0: [149 126  79 145 109 122 140 138 124 117 146 147 176 153]
1: [ 88  69 170 127 120 147 140 119 135 119 121 140  78  93]
2: [102 163 110 143 101 119 142 160 190 126  92 130  60  94]
3: [167 110  26 111 160 122  58 115  94 224 189 146 210 149]
4: [ 85 137 123  97  68 139 126 137 133 100 119 143  92 124]
5: [201 209  39 128 167 143 135 191  98 176 189 143 177 207]
6: [154 168  91 108 158 109 151 177  75 172 170 127 115 168]
7: [165 182 125 123 170 121 102 135  96 140 205 140  85 146]
8: [103  87 185 173 147 117  62  83 178 110 115 102 148 103]
9: [ 92  29 107 133 116 105 233 134  83 151 123  81 200 124]
10: [147  56 179 130 115 128 168 109 119 121  81  99 133  88]
11: [ 72 157 193 126 165 136  59 125 142 110 154 126  89 124]
12: [171 123  68 155 104 130 161 136 135 126 141 177 125 145]
13: [164  94  61 193 110 133 159 105 170 117  91 163  88 137]
14: [123  87 150 160 149  99 141 109 172 132  79  98  98 113]
15: [136 102 109  36 138 136 158 132 117 192 143 106 136 115]
16: [ 78 143 145 185 149 108  81 115 211  70 102 116  95 116]
17: [ 93  37 183 115  82 151 180 103 108 106  90 127 176 106]
18: [122 111 108 177 135 118 116 126 185  90 121 159  81 118]
19: [112 167 152  61 103 147 116 103 175  82 121 131 119 124]
20: [143 148 150 105 109 118 105 115 134 123 134 121 133 107]
21: [144 168 154 102 106 154 108 144 138  90 139 175 122 132]
22: [124 143 210  93 165 159  61 128  83 116 192 121 165 126]
23: [137  98 170 150 127 155 109 125  91 124 150 125 130 123]
24: [158 130 115  74 156 145 158 143  36 170 207 155 166 164]
25: [156 147 101 143 164 140 135 162 144 121 148 149 120 141]
26: [124  86 162 186 142 136 113 111 162 106  92  86 152 118]
27: [155 131  88 175 130 146 141 113 148 112 108 140 110 151]
28: [ 72 157 160 228 140 102  75  82 233  45  84 129  76  99]
29: [ 78  97  58 134 149  98 156 141 101 145 171  95 146 144]

[116 121 158  90 120 149 135 141  88 127 185 143 121 131] 23 20
[ 98 158 107 143  96 112 134 168 184 134  84 121  57 104] 2 4
[148  88 101 114 111 111 213 196  91 201  83  93 207 133] 9 15
[ 85 132   0 137 165  96  48 140 164 210 147 144 163 133] 3 29
[ 99 130 102 118 139  95 130 143  87 128 188  87 181 142] 29 0
[ 76 123 209 134 148 150  64  64 163  52 141 137  72  96] 11 8
[155 154 152 110 105 114 101 122 118 119 116 138 133 111] 20 21
[127 106 132  86 123 145 155 142  63 158 188 155 104 149] 24 6
[133 171 150 133 115 120 106 122 138 109 106 114  77 135] 20 21
[164 236  86 133 146 103  63 136 134 121 177 171  27 155] 7 25
[150 176 162 132 165 119 111  97 150 138 117 127  53 103] 20 11
[144 162 106 111 140 130 173 194 100 190 157 129 126 149] 6 25
[139 134 121 109 123 134 115  90 101 151 116 133 140  91] 20 23
[128 125 167  58 147 153 170 164  51 148 184 152 212 153] 24 22
[ 87 115 123 219 163 100  90 133 233 105  87  83  90 127] 16 28
[105 144 109 110 121 124 127 121 139 149  88 104 142  90] 20 4
[107  85 188 178 159 125  65  74 173 102 109 104 151  97] 8 26
[136 125  97  86 115 133 140 132  85 192 105 106 176 117] 15 20
[126 174 170 137 150 119 103 129 148 135 103  89 148 120] 20 26
[163 129  73 166 118 124 145 134 144 122 137 185 125 139] 12 27
[ 79  34 176 120  80 144 177 104 105 107 101 137 165  98] 17 10
[157 208  96  96 185  97 127 191  96 170 199 103 128 173] 6 7
[146 175 163 125 152 121 105  97 142 137 125 134  59 106] 20 11
[139 127  97  70 116 140 135 142  75 191 116 112 169 123] 15 6
[135 128  97  91 108 138 141 133  77 193  98 108 176 107] 15 20
[118 145 211 101 163 133  64 132  81 122 190 124 163 127] 22 23
[154 190 124 126 159 124  96 127  81 134 199 142  77 149] 7 6
[169 102  22 118 161 115  50 108  96 217 184 158 196 135] 3 0
[123  99 164 149 124 160 107 122  99 123 145 139 129 130] 23 20
[155  47 198 128 127 117 143  62 111 120  82  94 154  95] 10 17
[106 132 212 108 132 143  64 105 116  99 127 121 113 117] 11 20
[153 137  95 137 109 118 129 151 126 122 137 161 158 140] 0 12
[130 111 119 112 103 106 175 156  83 142 115 104 150 140] 0 29
[153 122 128  80 164 147 160 149  31 184 217 166 180 162] 24 6
[161 206  90  96 183 105 128 182  92 159 209 109 143 169] 6 7
[126  88 162 181 134 134 111 112 163 109  89  86 156 126] 26 8
